In the rows, 128 means zero.
A: a few groups of rows, each row roughly a mix of its group's hidden directions:
A (98 x 13):
[[113 159 171 111  63 134 102 139 141 123 176 122 135]
 [ 84 152 169 158  97 140 149 156 132 145 104  78 138]
 [154 107 116 159 153 139 146 153 123 115 112  82 194]
 [ 97 140 188 111 105 109 111 144 130 189 148 111 127]
 [ 91 139 183 156  91 119 148 143 160 166 111 103 120]
 [ 76  61 113 140 121  90 121 128  98 129 153 117 136]
 [159 130 116 142 168 174 115 134 105 117 107 104 190]
 [164 168 147 104 131 178 135 159 172 146 149 133 100]
 [ 78 164 167 137  87 139 146 148 139 151 101  94 108]
 [104 159 133 141  71 147 100 141 147 126 188 152 122]
 [197 130 105 163  93 121 113 121 106 117 115 170 112]
 [152 100 106 118 174 118 157 105 122 128  58 114 137]
 [114 171 155 128  83 154 112 146 131 109 183 165 123]
 [141 101 101 120 172 122 138 125 120 116  56  89 140]
 [ 84  74 133 115 102  79 140 148  92 128 145 120 151]
 [130 146 137 156 146 131  86 144 153 130 133 209 136]
 [ 99 168 179 122 110 122 127 163 118 164  95  87 118]
 [148  94 113 154 165 128 141 143 117 110 128  86 195]
 [ 73  94 161  97 141 111 145 122 138 157 139  79 145]
 [105 166 152 103  80 118 120 175 108 166 149 103 114]
 [106 160 135 141  79 142 105 135 155 136 195 152 121]
 [120 113 102 124  90  92 158 116 167 116 150 161  74]
 [102 167 164 149  62 128 129 155 135 155 134 135  96]
 [169 116 137 150 163  71 128 112  70 115 117 123 136]
 [106 140 137  88 119  90 129 113 137 132 116 155  52]
 [109 164 125 143  91 135  97 138 158 143 197 145 113]
 [168 106 131 143 168 134  99 137  99 133 150 123 196]
 [190 131  87 169 108 129 123 112 121 124 114 176 110]
 [ 77  76 105 120 120  90 120 136  77 124 136 118 152]
 [ 75  96 150 128  81 101 119 167 102 117 157 120 144]
 [ 75 117  91 160 127 153  95  91 163 127 116 159 133]
 [125 171 157 136  86 146 109 146 126 119 194 154 116]
 [106 115  77 126 156 160 123  90 177 149 112 162 125]
 [ 80 174 139 112  80 161 143 141 135 145 109 100 100]
 [120  98 120 120 201 126 153 137 102 125  88  90 133]
 [145 113 113 146 160 163 132 135 116 118 119  84 200]
 [ 75  78 127 138 112  94 105 155  89 123 159 135 144]
 [146 105 120 114 154  77 131 137  52 122 124 113 146]
 [176 167 117 143 117 144 110 149 106  84 115 181 114]
 [119 166 178 141  97 136 121 174 121 172 111  95 142]
 [146 109 102 127 196 122 161 104 128 144  80 105 128]
 [ 68 106 149 115 139 129 131 138 137 150 159  62 141]
 [147 122 136 172 147 155 133 151 118 124 110  88 197]
 [ 89 125 148  97 170 112 142 117 155 168 141  72 134]
 [132 102 114 112 180 129 161 110 126 126  63  95 145]
 [ 94 132  89 100 120 193 129 123 178 148 132 124 115]
 [103 168 160 120  79 146 106 150 138 110 179 155 128]
 [130 127 133 164 148 131 108 113 184 141 132 200 123]
 [103 153 122  94  90 111 149 129 152 134 114 137  55]
 [ 77 148 193 154 115 111 130 148 115 146 105  95 122]
 [132 142 119 116 132 162 144 111 207 151 118 169 119]
 [173 149 131 132 154 105 119 128  55 109 110  97 133]
 [192  89 100 125 171 107 132 112 158 119 118 157 136]
 [139  88 119 119 178 113 161 104 117 143  76  91 138]
 [127 151 157 143  77 133 111 135 124 138 202 151 113]
 [187 189 159 127 133 156 138 132 162 128 114 139 113]
 [ 81 105  98 157 123 105  98 102  78 103 106 119 154]
 [ 93 140 140 160 110 138  89 140 165 122 131 196 139]
 [120 152 149 148  61 101 144 180 134 151 143 121 108]
 [ 66 109 147 104 160 112 135 132 145 159 148  76 137]
 [ 77 117 177  87 146 114 141 131 133 148 147  80 143]
 [ 99 149 131 102  96 130 125  98 151 136 132 168  59]
 [180 151 108 151  92 138 110 135 113  95 115 185 116]
 [182 126  78 126 137 161 116 104 138 105 132 182 125]
 [ 90 134  89 101 107 183 143 104 175 139 110 111 125]
 [159  91  79 169 142 138 147 110 137  83 142 147 157]
 [115 158 156 124  60 135  95 148 135 115 175 146 128]
 [180 107  88 127 162 136 105 103 118 101 145 178 138]
 [106 155 136 134  78 112 145 131 152 126 114 154  57]
 [171 127 118 115 169 165  88 126  99 136 138 132 182]
 [195 138  96 163 114 133 125 118 111 112 108 177 111]
 [ 86 116 104 143 117 169 120 101 197 143 134 146 113]
 [187 145  89 165 105 145 107 136 110  96 108 160 117]
 [147 173 149 152 111 112 112 122  75  87  94 101 144]
 [ 58  90 117 133 101 100 109 142 114 124 133 159 161]
 [150 111  98 165 105 141 113 152  89  86 109 179 120]
 [166 129 140 149 134 160  97 151 107 153 153 122 196]
 [ 80 124 149 107  97 100 139 102 159 150 147 147  73]
 [111 154 147 146  73 159 115 139 132 123 196 144 125]
 [148  95 117 116 186 100 150 119 107 133  68 111 130]
 [ 80  77 139 128 103  91 119 163  96 126 165 127 140]
 [113 148 146 144  62 146 107 139 132 122 188 155 124]
 [158 106 135 141 164 136 112 146 107 141 140  99 204]
 [109 157 125  93  99 192 120 169 158 137 148 116 113]
 [186 160 180 138 122  94 142 140  95 107 119 108 130]
 [198 128  96 160 114 131 131 108 112 116  97 170 117]
 [113 126 112 105  97  97 169 125 175 128 112 129  67]
 [180 136 140 116 139 106 168 107  95 120 110  68 121]
 [ 72  72 126 118 105  96 123 157  99 131 160 125 142]
 [ 96 134 168  92 161 115 133 133 136 150 147  61 137]
 [192 178 148 134 151 139 140 113 162 132 102 159 121]
 [ 80 165 176 122  89 142 130 139 140 167 112 105 107]
 [ 69 117 155  91 167 129 156 123 147 145 127  86 148]
 [156  86  84 123 163 133 161 117 159 111 117  98 167]
 [ 77 160 168 135  93 155 142 135 145 157 102  90 121]
 [ 72 100 160 105 165 126 162 118 132 157 146  89 141]
 [177 186 116 129 152 171 126 100 145 123  96 115 111]
 [160 164 152 146 123 124 106 145  66  97 129  84 122]]

one row of each group, then the others: which group is each in?
[155  92  95 122 172 125 116  81 130  96 142 175 127]
J
[190 166 156 152 154 108 115 129  81 107 114 120 128]
K
[197 122 104 161  79 131 125 101 117 120 106 152 126]
Y

[124 166 149 136  84 128  98 146 134 130 192 163 109]
Y
[ 59 152 175 123 107 109 131 140 108 141 119  94 104]
J
[109 113 116 131  82  94 142 114 152 125 173 169  82]
J
[119 154 155 134  66 136  98 150 126 116 184 154 122]
Y
[163 123  95 166 119 171 118 140 110 112 159 137 185]
J
[ 89 144 181 114  94 135 111 130 139 189 151 120 125]
J
[197 180 140 122 156 157 140 117 152 133 111 129 108]
K
[117 169 168 169  92 121  88 147 117  93 119 154 146]
K
[117 163 149 123  79 123 103 172  91 156 171 131 123]
J
